128 stands for zero in the data rows.
Here are some points, one per row:
[141 151 198  50 147 124 153 106 185 159 102 195 179  35  94 118 166  78 105   7 135  61 100 192 130  94  70 135 141 164 110 119 150  99 218 171  92 113 153 151 199 165 211  96 109 145]
[158 133 122  99  84 114 133 162 208 131 115 152 146 117 108 137 182 125 191   0 148 116  54 180 101  74 138 130 142 160 166  97 169 123 182 161  76  71 134 175  88 124 207 192  84 108]
[147 158 132 179  76 147 145 110 160 173 144 225 150 128 167 218 125  92 138  34 130 128  89 188 151  81 162  60 119 131  68 115  86  87 146 146  95 151 172 175 192 133 122 145  83 152]
[ 98 194 176 117  64 140 143 108 185 109 149 133 159 129 121 165 180  79 122  88 143 120 104 151 145 133 177 116  67 114  98 109 164  71 130 149  62  91  47 144 187 157 108 153  92  99]
[162 148 188 114  56 111 131 124 185 209 168 158 133 106 106 149  92 114 141 111 128 133  82  77 153 170 142 106  74  90  99  51 104 107 225 104 134 101 158  96 111 164 132 136  61 106]
[176 130 142 179  83  93 157 141 160 177 137 141 132 132 113 113 196  90 153 176  85 150 102 153 124  88 216 141  73 109 100 156 129  85 162 129 134  72 133 138 185 138 111 161  56  56]
[124 188 127 135 135 137 153  83 191 142 184 164 105 125 109 136  99 101 137 184 155 154  92 107  85 122 169 173 139 156  81 115 134  93 174 108  87 118  63 147 135 144 153 134  49  44]
[111  99 187 163 132 225 162 130 196 178 180 167  91 128 156 113 157 117 139 174 174 149 137 178 114  53 164 116 129 150  76 101 130 102 108  69 148  91 118 105  74 178 137 107  57 106]
[143 171 175 154 173 122 138 201 152 169 148 175 100 105 139 102 135  51 144 178  58 148 117  86 139  91 175 114 154 158 166 109 172  86 180  61  99 153  89  88 133 179 134 114  98 135]
[ 99 156 171 144 161 129 153  93 124 178 172 119  96 124  89 173 173 139 186 184  94 129 106 108  96  99 147  72 139 126 176 117 196  91 107  56 131 184 171 151 125 190 180 190  93  80]
[126 162 119 142 192 156 140 125  74 148 149 209  91 162  87 216 197 100 101 163 122 100  77  99  98 111 140 165 123 168 146  73 148 170 125  72  87  82 135  90  99 197 122 139 116 129]
[113 154 158 146 229 125 146 125  96 158  63 138  96 130 149 206 173 105 189 163 106 103  79 118 126 106 185 132 136  87 170  75  68  93 142  71  68 135 136 117 117 152 140  89 123 152]
[152 186 144 111 158 175 126 105  47 200  89 125 132 144 143 102 164  93 112 116 185  97  79 121 138 112 209 155 122  67 115  64 168 125  80  39 111  79 150 109 113 176 151 122 192 122]
[108 160 135  90 171 117 106  75  70 108  87 188 129 180 144 144 185 133 190  96 138 109 153 126  82 120 169 130 197  20  81 139 164  99 166  30 137  73 177  70 146 173 132 163 177  78]
[107 127 160  91 213 177 114 131 119 140  48 159 117 134 168 137  95  94 154  81 172 190  52  29  10  80 164 149 161   0 101 147 136  97  84 139  99 109 159  84 164 139 182 137 174  97]
[107  81 102 255 107 102  84  92 169 139  97 169 255 100  94 104 112 147 122 145 156  67 203  43 133 145 147 118 210 106 167 136 122 182  95 158 113 113  94 137 100 153 156 109  91 148]
[ 74 124 150 181  83 119  69 128 147 194 153 116 255  90  84 129 139 201 150 116 137  96 146  85 119  96 101 116 131 148 183 203  45 175  71 109  78 123 109 154 108 143 116  52 188  72]
[133 180 109 183 104  90  73 134 174 160 109 162 141 117 111  97 137 200 144 126 151 113  96  75 150 144 105  75 229 163 134 168 142 147  90 193 125 107  78 115 126 128  80  45 188  72]
[ 87  93  97 149  54  91  75 106 154 169 151 178  59  95 131 132 123 164  99 108 157 108 126 100 112 120 172  77 187 172 220 203 111 151 136 144 149 121  78  91 164 129 103  89 209 110]
[178 109 153 190  72 131 113 142 122 145 112 121  52  79  72 123 135 170 154 138 214  58 149 147 153 136 103 120 143 112 176 175  93  98 124 172  78 145  90  85  96 132  68 121 184  88]
[124 107 138 205 108  60 113  54 123 143 101  84  35  66 120 125 133 118 104 105 148  44  90  99 154 118 111 123 127 133 142 183 177  99  86 179 194 111 129 105  86 124 122  43 107 143]
[207  57 103 144  57 107  96  69  63 174 136 120  50 165 152 118 109 125 104 103 116  57 171  96 132  96  56 114 150 128 171 176 117  76  92 126  78 135  70  84 130 121 160 115  88 121]
[ 98  47 165 126  95 136 113 119  46  33 152 113  78 133  31 112 122  56 158 134 170  83 111  86 143 135 134  78 164 161 130 179 113 115 106 167  93 122 135  90 119 115 119  76  71 136]
[ 75 101 124 129  93  64 134  81   0 146 188 123  91  74 116 114 158 113 162 149 201 128 135 120 180 140  83 143 149 124 138 117  90 114  97 153 163  89 109 117 172  85 165 113  86 138]
[156 125 100 105  81  83 127 117  10 107 178  91 124  94 167 127  92  89 134 114 155 181 103 140 167 111 151  93 191 136 130 179 102 145 126 132  93  93  76 119  30 131 169 117  98 169]
[178  94 159 146 142  77 174 130  36  84 164  99 126 127  91 124 128 149 145 109 142 220 119 166 163 144  73  72 183  96  88 132  87 135 123 132 116  95  61 107 111 168 123  87 110 142]
[144  94 141 172 150  79 164 114  55 146 187  89 133 102 118 120 178 100  60  88 130 255 116 113 169 140  82 149 200 107 110 146 124  89 129 153  91 169 126 134  91  82 120 133 151  98]
[ 94  29  71 137 130  71 170 140  96 135 151 185 131 116  84  97 147  86 158  95 139 255 130 128 170 164  94 106  73  95 133 143 145  88  95 124 120 109 110 141  86 132 125  86 172 145]
[106  86  63 146 129 135 196  57 192 116 198  87 111 121  99 125 156 107  94  80  76 217 155 141 171 210 106 112 156  74 145 131 109  93  67 134  80  83 145  73 104 173 149 126 176 190]
[154  84   0 133 143  98 227 107 186 136 212  85 112  61  76  91 153  31 181 127  95 109 144 114  88 169  85 146 167 109  68 119  83 114 104 110  77 129 154 131 112 171  99 111 243 172]
[183 103 196 163 152 159 133 128 127  79 212 114 186 231 207 156 127 136 152 199 160 119 133 151  92 152 121 141  84 191 172 115 136  64 204 232 175  93 169 149 164 128 245 113 255 185]
[188 119 174  98 133  97 106  69 152  79 225 154 170 250 164 130 111 121 176 158 142 116 122 127 128  74 142 212  82 124 127 136 174 141 174 201 143 188 186 163  94 117  83  70 191 182]
[157 154 126 129 119 185 101 170 142  89 215  56 151 196 180 147 150  51 154 117 163 108 124  87 178 101  81 162 111  81 190 128 172 172 177 132 224 128 117 184 176 128  85 127 162 155]
[183 141 111 121 110 160 129 158 177  47 164  80 107 176 161 129 126 161 123 199 119 147 124 122 163  63  66 153 123  56 193 118 152 186 149 145 140 100 193 174 193 141 138  51  95 130]
[174 158 177  89 131 135 123  66 176  90 145  99 110 114 167 193  77  94 183 157 135 163 195 124 159  95 103 139  86 107 167 134 162 224 128 100 117 170 133 163 156  46 120  91 151 124]
[133 126 104  88 125 170 128 123 164 105  89 118  87 165 162 154 116 180 180 149 160 172 172 118 246 170 143 220 143 146 160 148 156 185 172 129  94 168 168 166 173 137 133  91 121 119]
[198 115 127 120 125 175 136  99 154  86  60 107 102 129 173 190 144 154 118 132 147 171 164  77 184 146 104 169  84 178  85 201 161 222 147  85 161 134 132 160 154 153 149 117 140 121]
[157 104 131 118  80 166 159 112 140 162  25  96  89 181  84 111  82 120 114 175 152 187 173 100 119 103 133 114 129 179 131 114 148 202 165  93 135 106 148 229 166  88 130 123 163 173]
[179 193 180 101  98 158 157 123 146 100  33 131 107 126  87 137  88 119 161 142 108 168 201  72 178 120 104 176 165 198 141 127 105 126  83 117 194 102 157 185 134 106 113 182 156 173]
[134 173 136 133 113 158 166 143 111  52 102 141 112  49 164 109  83 213  81 149 188 150 186  66 114 122 112 139 102 152 148 141 167  94 141  95 109 115 190 219 145 155  59 176 125 200]
[ 81 146 149  93 148 107 173 122 138 172  63  68 147 191 115 139 108 179 125 131 141 148 176 122  87 112 103 169 112 163 152 203 144 144 150 117 123  79 122 157 150 138  54 164  79 255]
[128  68 125  65 131 198 154 149 100 162  90  89 181  97 197 156 107 172 170 146 105 118 141  75 107 174 116 136 166 199 116 111 173  96 141 138 147  88 148 153 154 103  11 146  97 166]
[131 100 150  88 102 102 161 147 145 100 100  99 194 109 166 169  80 169  98 139  90 150 125 156  81  96 134 201 164 193 157 111 142 102  87  84 152  57 184  73 154  61  29 136 118 141]
[145 112  99  76 120 119 164  77 144  82  43  98 239 106 199 147 107 126 117 206 148 146  58 154  70 155  65  84  73 193 188 129 155  96 121  86 137 136 138  58 119 101  59 165 118 120]
[119 119  71 124 117 156 127 126 150 118  81  80 241 165 114 113  48 153 127 169 178 137   0 188 158 112  73 170 135 190 145 137 142  44 123  38 166 208 152   6 187  87  70 177 132 161]
[ 29 107 101  66 188 100 238 147 153  92 123 131 127 182 154  75 143 179  68 137  84  34 137  28 246  45 136  48  90 110  64 112  83 153 139 150 110 130 125 108  83  26 148 196 178  79]
[ 98  64 107  77 211 118 219 152 113 123 119 146 129 130 106 134  44 174  52 119  64  48 122 147 206  74 152 111 114  80 118 121 107 156 120 157 198 154  65 183  99 165 117 193 187  54]
[ 62 140 133 157 230 122 151 122 115 117 121 144  90 150 177  25  18 106 127 104  75  83 125 183 164 159 111 107  90 143 138 142  87 208 114 169 124  90 146 133 121 142 107 207 140  45]
[132  95 137 151 216  72  52 206 139 137 160  98  97 123 120 132  45 147  83 146 117  67 132 175 160 166 145  92  96 131  59 139 164 186  94 119  85 114 154 127 130  93 156 218 153 117]
[112  63 134 118 207  61   0 159 175 102 116 138  84 169 155  87 117 120  81 139 131  83 138 184 131 175 106 124 130 112 109  43  98 137  81 101 123 128  87 198 138 107 108 169 115 117]
[ 80 132 125  88 154 166   0 144 138 123 133 148 112 107 107 130 111 111  54 202  63  88 109 202 137 201 121 112 138  79  91 191  98 107 159 102 149 113 137 206  64  60 144 141 122 133]
[114 132 162 100 121 109  54 206 144 117 121 167  98 142 164  97 180 127 118 150  90 108  95 134 107 193  89 148 105 137  78 168  56 157  38 147 171 188 138 155 104 155 149 188  96 151]
[109 117 152  98  60 139 135 174 114 115 113 165 110 102 144  71 153 170 124 176  58  85 113 176  90 216 148 145 112  69 107 103 147 173  94 147 143 194  64 134 131  92 177 148 120 182]
[ 62 155 157 189  51 143 160 165 100  97 108 116  97 147 148 110 160 127  77 106  72 101 115 182  49 181 128 172 150 109  91  97  90 192 154 128 148 215 103 137  93  84 129 142 122 141]
[111 134 113 120  95 107 157 196 105  97 121  93 121 150 131 117 107 165 103  49 102 101 142 151  54 216 170 135  90 146 103 108  89 124 123  88 180 202 126 152 121 120 184  64  95  88]
[144 208  96  64 135 117 167 202 111 163 111 114 142 166 109 124 144 110  59 116 162 113 201 187  74 217 168  93 115 119 146 127 105 131  80 193 158 201 171 107 109 106 137  84  71  97]
[100 202  63 159 110 169 106 189  70 109 125 136 131 148 104 110 101 161 138  64  59 136 176 166  66 166 123 129  63 148 101  96 180 104 103 147 136 154 125 113  96  73 150  83 107  94]
[128 161  53 141 174 162  96 170 118 126 130 162 129  84 107 115 154 160 125  88 132 146 218 157  58 127 116 132  90 108 124 101 119 144 166 157 194 184 105  39 114  59 154 147  82 152]
[175 150  71 106 193 194  33  85  86 115 143  79 144  87  62  73 164 183 118  73  69 167 148 142  76 108 204  92  69 157 124  73  74 145 129 174 191 180 107  86 149 110 111 127  91 147]
[ 57 162  47 100 109 120   0 141 109 121  65  46 129  90 112 136 143 128 105 157 108 191 220 160 101  37 129 114  88 154  66  29 117 119 156 219 142 192 132  43 106 203 135 141 131 119]
Along one direction, these points spread out more than along any other. Take the direction at right angles to it along which they spread out most. Then take the direction at right angles to both along which they spread out most. Go by this last direction. How many in every 100 of the points above lie lower along it than each point below? Round to a whole number. More than half of the points above lie lower than the first one.
[133 126 104  88 125 170 128 123 164 105  89 118  87 165 162 154 116 180 180 149 160 172 172 118 246 170 143 220 143 146 160 148 156 185 172 129  94 168 168 166 173 137 133  91 121 119] --> 25
[108 160 135  90 171 117 106  75  70 108  87 188 129 180 144 144 185 133 190  96 138 109 153 126  82 120 169 130 197  20  81 139 164  99 166  30 137  73 177  70 146 173 132 163 177  78] --> 85
[131 100 150  88 102 102 161 147 145 100 100  99 194 109 166 169  80 169  98 139  90 150 125 156  81  96 134 201 164 193 157 111 142 102  87  84 152  57 184  73 154  61  29 136 118 141] --> 45
[134 173 136 133 113 158 166 143 111  52 102 141 112  49 164 109  83 213  81 149 188 150 186  66 114 122 112 139 102 152 148 141 167  94 141  95 109 115 190 219 145 155  59 176 125 200] --> 38
[109 117 152  98  60 139 135 174 114 115 113 165 110 102 144  71 153 170 124 176  58  85 113 176  90 216 148 145 112  69 107 103 147 173  94 147 143 194  64 134 131  92 177 148 120 182] --> 87
[158 133 122  99  84 114 133 162 208 131 115 152 146 117 108 137 182 125 191   0 148 116  54 180 101  74 138 130 142 160 166  97 169 123 182 161  76  71 134 175  88 124 207 192  84 108] --> 80
[119 119  71 124 117 156 127 126 150 118  81  80 241 165 114 113  48 153 127 169 178 137   0 188 158 112  73 170 135 190 145 137 142  44 123  38 166 208 152   6 187  87  70 177 132 161] --> 48
[112  63 134 118 207  61   0 159 175 102 116 138  84 169 155  87 117 120  81 139 131  83 138 184 131 175 106 124 130 112 109  43  98 137  81 101 123 128  87 198 138 107 108 169 115 117] --> 58
[ 62 155 157 189  51 143 160 165 100  97 108 116  97 147 148 110 160 127  77 106  72 101 115 182  49 181 128 172 150 109  91  97  90 192 154 128 148 215 103 137  93  84 129 142 122 141] --> 88
[141 151 198  50 147 124 153 106 185 159 102 195 179  35  94 118 166  78 105   7 135  61 100 192 130  94  70 135 141 164 110 119 150  99 218 171  92 113 153 151 199 165 211  96 109 145] --> 73
[156 125 100 105  81  83 127 117  10 107 178  91 124  94 167 127  92  89 134 114 155 181 103 140 167 111 151  93 191 136 130 179 102 145 126 132  93  93  76 119  30 131 169 117  98 169] --> 15
[ 94  29  71 137 130  71 170 140  96 135 151 185 131 116  84  97 147  86 158  95 139 255 130 128 170 164  94 106  73  95 133 143 145  88  95 124 120 109 110 141  86 132 125  86 172 145] --> 20
[107  81 102 255 107 102  84  92 169 139  97 169 255 100  94 104 112 147 122 145 156  67 203  43 133 145 147 118 210 106 167 136 122 182  95 158 113 113  94 137 100 153 156 109  91 148] --> 12
[145 112  99  76 120 119 164  77 144  82  43  98 239 106 199 147 107 126 117 206 148 146  58 154  70 155  65  84  73 193 188 129 155  96 121  86 137 136 138  58 119 101  59 165 118 120] --> 47
[128 161  53 141 174 162  96 170 118 126 130 162 129  84 107 115 154 160 125  88 132 146 218 157  58 127 116 132  90 108 124 101 119 144 166 157 194 184 105  39 114  59 154 147  82 152] --> 97
